In the rows, zero is written as 128.
A single turn carries every row of the set below to another of its rows. Some are shown first; where does it send the rows asked next?
K149: [123 167 158 130 115 149 130 120 109 120 135 127 109  80 128 138 121 106
 111 141 115 130 138 114 137 132 132  99]
K810: [121 121 158 119 128 127 133 140 128  93 162 129  99 155 111 125 109 115
 108 127 104 118 133 139 139 110 134 126]
K73: [130 153 140 148  89 152 123 159 139  93 152 128  85 105 123 131 106 133
  85 169 139 133 118 130 147 139 139 110]
K56: [125 149 153 137  97 144 129 162 156 111 184 121 103 119 114 120 126 134
  98 140 141 130 127 142 140 137 157 117]
K4: [132 144 126 115 108 127 102 142 138 122 148 117  84 120 105 112 115 147
  84 151 130 136 126 131 122 154 132 120]
K616: [145 125 128 148 115 131 142 112 149 113 134 130 102 108 134 144 124 108
 111 125 117 112 115 125 166 141 111 123]
K528: [124 148 154 139  79 146 126 156 152 112 184 122 101 116  99 123 120 130
 101 142 138 130 125 134 129 145 138 118]
K447: [127 139 140 121 117 159 127 122 156 101 150 155  77 129 133 113 114 103
  75 141 114 112 125 153 135 160 116 111]
K795: [117 134 147 116 124 122 134 128 133  78 154 126 102 148 124 119 115  97
 100 125 104 139 134 139 128 112 137 114]
K351: [113 120 150 118 125 124 133 130 133  86 165 130 113 142 113 117 113 114
 104 122 114 133 134 131 131 109 136 136]
K586: [127 147 145 119 113 145 127 149 132 127 154 117  85 114 141 123 134  73
  91 123 155 121 129 127 132 117 121  93]
K548: [120 125 141 124 115 128 133 126 133  89 167 139 110 157 116 123 113 104
  88 128 113 130 124 136 129 116 153 126]
K976: [138 162 143 152  93 145 124 147 142 116 157 118 102 123 124 114 104 128
 119 137 128 145 119 130 156 151 135 144]
K756: [134 163 146 143  92 153 131 149 149  99 146 135  82 106 136 124 100 133
 101 166 133 126 124 132 149 137 148 106]
K266: [146 124 125 148 108 150 111 151 130 111 146 126 107 117 113 123 116 143
  78 147 144 131 113 139 144 143 132  97]
K891: [130 161 156 127 121 144 134 124 104 106 135 124 121  80 136 141 128  95
  91 127 122 138 136 115 135 137 133 113]
K203: [112 139 168 116 121 131 105 127 128 118 155 124 111 120 132 136 116 107
 100 157 151 172 126 137 131 149 120 139]
K638: [144 120 132 145 101 131 136 115 140 114 143 131 113 131 128 146 125 111
 102 136 117 106 116 131 173 148 110 133]
K649: [140 126 140 146 120 123 133 111 147 117 143 131 100 114 125 138 128 113
 117 128 102 113 109 141 173 138 116 113]
K605: [147 119 145 143 120 129 145 117 149 121 151 130  96 115 134 155 138 113
 105 126 116 120 109 133 169 142 119 126]
K789: [160 132 136 151 111 142 110 144 127 120 132 121 103 117 115 112 123 140
  84 135 142 130 112 146 142 146 136  96]
K379: [129 135 142 110 132 166 130 135 158 102 154 142  70 120 141 120 115 107
  69 133 124 115 118 155 128 146 116 118]
K500: [117 160 149 122 123 150 140 119 112 109 122 127 113  89 123 130 128 103
  91 142 121 126 143 107 141 143 130 107]
K587: [124 135 153 131 120 147 124 142 136 141 146 116  83 119 129 126 130  74
  83 126 163 119 126 127 125 121 134 105]
K412: [122 123 160 124 124 121 139 124 139  81 157 132  94 145 116 121 111 107
 104 128 112 135 134 125 137 106 142 119]
K454: [104 148 169 130 132 133 111 140 113 131 150 117 104 124 130 135 117 114
 116 150 141 150 132 142 122 137 112 139]
K35: [127 145 157 122 125 147 122 150 142 120 148 119  81 111 128 120 129  82
  74 126 170 122 113 130 129 124 124 105]
K990: [104 140 174 122 120 122 116 124 124 120 152 125 107 110 142 137 119 104
 109 141 146 154 134 144 110 144 114 135]
K181: [135 157 155 136 117 150 136 128 109 102 143 134 116  92 125 143 125 104
 100 144 124 141 152 100 132 149 125 105]
K350: [140 157 144 153  84 150 123 146 137 109 151 125 103 113 115 115  99 119
 114 137 131 153 104 134 147 152 141 131]
K319: [119 165 146 120 125 147 144 133 110 101 130 126 117  94 136 139 131 104
 105 142 115 134 144 116 140 148 117 106]
K70: [136 157 152 137 115 155 139 120 115 103 127 129 116  75 128 139 125 102
 102 132 117 126 141 113 139 141 124 109]
K658: [133 117 130 138 120 119 139 112 155 108 139 134 105 116 139 148 118 103
 105 126 114 118 114 134 171 145 118 124]
K893: [148 126 127 134  90 148 120 139 134 118 135 130 107 117 104 121  89 125
 108 137 123 146 124 133 127 148 150 106]
K327: [110 141 162 115 122 131 113 126 126 121 148 109 116 124 147 138 124 101
 110 144 141 162 123 155 127 132 114 133]
K854: [144 148 162 121 108 149 117 138 133 130 160 122  91 114 130 126 129  84
  80 127 169 128 116 121 135 128 124  95]
K705: [104 132 164 122 119 123 115 129 124 117 152 121 109 116 132 136 121 113
 110 146 141 159 130 141 114 134 118 154]
K423: [126 151 157 124 130 151 116 153 137 133 147 107  91 110 124 132 128  80
  82 130 160 126 117 131 141 128 137 101]
K764: [133 139 155 112 135 167 127 130 153 100 157 138  67 121 136 111 117 106
  75 134 106 126 128 150 145 151 111 129]
K839: [130 132 141 120 136 162 136 135 151  98 159 143  80 126 147 127 115 108
  70 129 111 110 131 153 133 151 114 119]
K506: [144 121 134 132 114 120 147 126 138 111 142 121 105 125 136 156 139 105
 108 127 116 114 113 137 166 137 112 117]
K344: [107 137 168 126 126 138 114 116 119 129 141 117 116 121 139 131 123 117
 101 149 142 153 124 153 124 137 118 144]
K748: [120 123 153 111 120 124 133 122 135  85 165 132 107 148 124 114 107 109
  99 112 114 119 126 134 139 109 129 126]
K47: [128 136 142 110 125 157 124 134 148 106 152 139  73 120 144 113 128  98
  83 133 106 120 127 162 140 153  99 117]
K357: [132 143 136 118 142 160 127 136 156 106 152 133  67 124 132 128 115 103
  73 137 100 118 117 155 137 150 126 118]
K856: [126 146 160 120 120 138 119 150 131 119 145 110  88 110 134 130 127  77
  77 127 170 119 125 122 137 131 116 110]
K833: [129 140 124 122  95 138 109 138 142 123 159 120  95 125  98 113 108 146
  91 143 130 133 127 125 122 156 119 114]
K233: [152 128 136 134  96 137 118 144 130 121 134 121 106 118 102 124 100 128
 111 136 119 138 146 133 122 147 154 110]

K548 moves to K181
K266 moves to K528
Now find these:
K839 moves to K990
K47 moves to K327
K412 moves to K500
K810 moves to K149
K35 moves to K351
K233 moves to K756

A single turn carries every row of the set below to another of its rows. Some are shown first; where does it send the rows asked next?
K321: [130 142 160 111  96 113 117 147 143 115  85 142]
K271: [114 121 133 127 114 120 137 141 117  93 117 117]
K967: [129 138 142 112 142 114 107 120 137 125 123 114]
K127: [148 151 131 126 153 128 121 149 115 114 117 129]
K863: [147 148 153 163 120 115 116 129 144 114  97 147]
K532: [140 128 132 109 110 124 140 120 134 107  83 152]
K371: [124 143 146 135 155 109 114 112 131 117 106 124]
K342: [140 133 125 111 127  97 129 125 132  91  93 127]
K451: [140 145 142 127  95 114 135 115 113 137 100 148]
K828: [132 114 165 133 100 115 127 126 117 126  83 146]
K148: [141 128 154 119  88 126 128 156 136 106 104 138]
K958: [138 145 142 131 114 135  95 164 133  97 107 137]
K326: [118 124 138 136 105 111 123 166 110 135 106 133]
K398: [129 135 132 144 140  96 138 124 115 121 113 115]
K775: [150 128 154 121 102 119 113 143 114  89  88 135]
K129: [121 137 157 144 146 124 102 124 121 124 115 120]
K949: [126 130 137 136 131 130 105 150 133 140  93 161]
K621: [133 118 145 131 124  82 117 111 125 111  99 125]
K388: [132 130 132 156 119 134 122 131 110 137  98 112]
K94: [123 138 122 128 139 135 129 153 133 136  96 129]
K543: [134 151 132 155 135 114 104 127 143 111 120 128]
K160: [143 133 144 112 114 144 119 112 137 112 117 120]
K95: [147 164 125 129 119 114 125 157 125 121  95 149]
K868: [126 100 153 125 140 109 125 142 132 115 103 144]
K312: [148 141 135 136 147 113 129 132 115 136  79 127]
K961: [133 123 143 120 103 135 124 146 104 132 110 155]
K502: [120 142 136 141 155 129 108 132 133 107 116 132]
K393: [148 139 129 116 105 107 131 123 100 125 103 116]
K292: [152 128 149 116 104 109 136 150 131  96  93 146]
K629: [154 158 163 132 117 128 113 133 109 104 102 125]
K988: [119 110 130 134 114 124 116 116 117 139 101 127]
K153: [144 127 155 133  84 104 136 136 130 105  95 133]
K754: [122 122 137 132  88 108 128 137 134  93  94 132]
K986: [122 150 152 144 128 120 119 146 126 146 119 120]
K744: [139 135 122 134 116 112 139 139 117 113  98 170]
K736: [137 131 143 140  98 145 118 145 131 109  93 157]
K804: [134 121 154 142 149 102 102 140 121 117 116 129]
K715: [147 141 127 110 136 123 106 138 138  93 109 142]
K615: [125 136 159 146 106 123  90 146 137 127 116 132]
K37: [157 140 121 134 131 125 115 112 121 119  88 144]
K659: [123 125 167 139 102  95 109 135 125 126  95 118]
K467: [117 150 159 128 127  95 132 149 142 123  94 143]

K961 moves to K94
K967 moves to K754
K863 moves to K629
Now find these:
K949 moves to K95
K986 moves to K736
K659 moves to K615
K148 moves to K502

A single turn carries every row of the set below to another of its rows. Some are shown first; where does it send the rows asked next?
K901: [118 121  96 121 135 128 134 122 155 117 124 148 150 137 133 125 100 104
 114 116 117 127 144 140 120 127 132 132 111]
K670: [132 138 103 119 127 105 119 124 133 130 117 159 148 139 109 123 137  89
 145 139 127 146 125 120 149 109 132 126 122]
K215: [122 111 143 125 143 142 117 131 140 112 113 161 143 118 113 141 142 131
 120 123 133 128 145 153 124 159 131 123 129]
K822: [149 119 131 140 114 135 122 137 134 146 147 142 121 140 149 119 114 138
 105 124 125 125 135 162 145 138 130 118 114]
K829: [137 146 131 150 158 111 122 114 119 136 135 114 138 113  98 131 132 112
 112 148 105 111 133 119 144 112 132 139 139]
K701: [131 132 135 143 150 109 116 112 132 128 139 102 141 104 109 147 131 115
 114 137 102 111 132 121 136 114 131 143 145]
K402: [116 131 126 140 148  78 133 130 127 130 116 132 151 132 102 140 131 108
 134 133 144 114 122 119 138 127 128 147 120]
K706: [125 116 139 142 131 135 127 139 136 149 129  99 119 117 111 128 134 133
 102 153 139 130 133 131 126 143 131 127 156]
K400: [114 119 104 129 121 134 126 117 133 142 164 142 136 126 135 125 111 125
 119 111  99 114 121 120 156 129 121 133 123]
K166: [124 144 144 127 139 139 115 124 119 140 131 134 121 126 130  96 143 132
 123 125 126 122 145 127 151 121  86 123 123]
K835: [115 121 116 119 132 130 130 140 154 123 100 118 141 124 126 136 101 127
 131 159 112 135 126 131 146 125 141 118 152]
K318: [140 129 149 141 128 114 130 142 122 127 102 121 123 138 129 134 132 107
 113 151 147 115 122 158 129 146 115 113 125]
K330: [136 131 136 122 142 116 129 140 121 111 108 115 129 131 135 139 132 109
 104 154 147 135 122 157 114 148 115 120 134]
K210: [141 133 113 111 136 136 114 139 130 130 132 134 134 137 147 108 113 130
 104 125 112 156 139 160 135 145 134 120 132]
K273: [130 123 136 132 122 131 118 130 105 129 179 149 126 131 121 140 125 135
 117 138 137 130 114 127 161 125 127 115 127]
K34: [135 139 115 125 141 111 125 141 150 141 119 126 137 120 130 138 119 129
 129 157 115 147 136 141 147 103 138 123 166]
K568: [136 129 119 124 137 121 118 134 140 130  95 100 142 123 111 147 130 124
 121 153 127 116 126 131 117 128 139 147 103]
K974: [107 104 125 130 121 119 133 112 139  98 152 140 140 134 122 146 107 107
 131 130 137 126 120 112 137 119 128 127 110]
K730: [140 126 128 131 135 131 126 139 130 127  99 111 148 121 100 135 122 128
 112 159 141 107 128 128 125 122 139 145 105]
K426: [136 123 103 122 134 114 118 119 126 142 148 151 149 125 130 104 127 127
 120 123 104 148 122 121 166 130 135 147 134]
K925: [111 121 134 117 144 134 111 120 129 129 127 158 156 113 100 119 138 125
 134 120 130 107 155 120 141 130 106 133 117]
K90: [148 148 112 124 143 108 119 131 145 143 127 134 138 117 135 147 133 131
 122 166 134 130 131 131 163  99 135 134 129]
K496: [147 112 113 142 127 107 132 122 153 133 125 164 150 139 128 115 118 113
 119 126 136 130 141 143 140 120 144 142 104]
K881: [127 149 135 143 143 123 139 132 141 128 107 135 111 147 139 112 139 136
 126 120 141 140 135 139 124 113 107 137 108]
K597: [116 124 134 138 139 133 107 124 115 114 128 149 126 121 121 123 125 118
 127  88 104 132 126 109 127 129 119 108 110]
K952: [127 134 125 141 140 128 126 135 134 160 122  99 110 129 111 124 143 127
 110 158 128 138 133 133 125 147 133 125 148]
K420: [139 119 124 130 135 129 110 140 114 132 126 161 128 122 121 115 145 131
 125 107 120 168 131 126 109 122 123 114 135]
K410: [128 115 121 123 128 140 112 135 121 114 101 156 136 123 120 117 131 116
 131 106 113 149 125 119 108 127 122 111 114]
K81: [104 132 115 128 147  98 137 134 126 120 123 134 155 123 101 155 124 105
 124 130 140 108 120 121 121 124 121 143 131]
K812: [110 129 130 129 145 129 123 128 142 112 122 117 140 123 123 145  90 131
 124 151 110 108 130 125 162 132 143 114 129]
K870: [131 113 140 133 141 135 127 119 122 115 135 148 127 120 130 141 151 149
 132 131  94 147 114 147 131 147 125 134 144]
K964: [142 107 132 141 128 125 115 121 122 124 131 158 122 128 132 121 142 127
 125 118 140 143 127 114 117 124 117 122  84]
K931: [118 145 121 108 127 114 100 138 118 132 136 121 127 138 130 125 126 117
 141 119 102 158 117 128 158 129 126 114 145]
K460: [153 130 130 131 123 123 120 142 121 134 135 162 131 148 117 128 130 114
 122 154 153 144 140 158 133 119 133 106 117]
K941: [120 125 135 128 128 116 125 136  95 149 148 117 134 122 113 134 130 128
 129 148 110 109 111 131 139 134  99 121 150]
K681: [121 127 123 141 146 111 144 118 134 119 123 146 131 136 126 134 141 146
 147 123 106 144 114 125 122 110 121 158 116]
K546: [148 126 127 140 141 116 107 124 112 124 138 166 129 116 127 126 153 127
 120 105 126 154 121 113 128 112 124 129 112]
K934: [116 125 134 142 149 122 126 121 144 137 152 124 125 130 124 141 102 134
 118 166 131 110 151 129 156 134 134 108 125]
K280: [117 118 136 118 123 120 117 138 139 105 128 115 125 150 139 135 101 116
 132 126 127 151 137 151 117 132 127 105 122]
K882: [126 124 134 121 143  98 118 130  95 143 147 110 137 124 121 124 136 132
 130 154 114 136 113 127 142 140 106 134 148]
K760: [135 126 117 131 137 120 128 123 149 149 138 132 127 128 132 139 125 131
 120 183 151 120 141 126 156 122 128 123 111]
K213: [122 110 143 146 132 130 112 127 118 133 145 146 111 132 126 117 129 133
 126 103 125 140 138 118 116 137 115 104 104]

K400 moves to K901
K318 moves to K941
K730 moves to K706
Now find these:
K420 moves to K546
K881 moves to K166
K670 moves to K460
K760 moves to K934

A single turn carries every row of the set below to another of its rows. Some are shown first; where does it send the rows asked next?
K892: [137 119 143 115 127 110 126 153 113 120 123 108 129 125]
K182: [136 134 113 107 133 110 129 150 112 147 134 105 142 133]
K29: [121 119 128 138 125 157 122 127 149 129 133 158 123 133]
K977: [134 101 143 121 118  99 126 122 115 129 126 121 122 123]
K890: [126  95 129 127 117 130 138 107 139 147 134 149 129 114]
K453: [136 131 146 125 136 134 110 162 119 115 119 129 127 128]
K816: [122 159 125 120 141 146 124 143 151 137 117 136 129 131]
K170: [130 106 129 113 111 112 146 127 114 153 136 117 148 115]
K174: [129 147 115 117 145 146 120 160 121 129 135 124 124 143]
K32: [118 104 111 120 127 129 122 106 135 141 126 157 118 110]
K66: [118 130 114 125 142 158 116 134 136 126 130 156 109 129]
K541: [132 121 146 136 133 139 102 137 125 121 120 155 118 128]
K345: [122 131 125 139 149 150 125 112 145 152 120 147 125 122]
K921: [127 135 128 115 116 127 133 159 112 139 136 107 152 134]
K15: [126 157 119 119 134 145 131 149 145 126 124 128 128 146]
K407: [131 151 111 105 113 122 131 140 116 133 131 106 144 138]
K608: [124 128 121 133 147 157 134 124 149 137 120 152 120 126]
K432: [128 106 110 108 123 100 131 117 119 154 129 126 138 112]
K185: [131 128 113 103 112 125 132 111 110 139 137 101 138 113]
K588: [133 119 111 109 112 120 134 110 104 149 133 117 148 113]
K846: [128 111 117 128 131 138 130  91 119 154 133 125 130 111]
K102: [128 105 117 127 135 141 136  99 124 152 125 145 133 105]
K211: [131 103 143 134 122 118 112 113 122 130 124 149 115 124]
K298: [127 158 118  97 118 130 128 143 131 128 128 107 138 126]
K163: [123 144 127 130 125 156 120 159 132 125 134 132 136 145]

K608 moves to K15
K298 moves to K185
Now find these:
K66 moves to K174
K541 moves to K453
K890 moves to K29

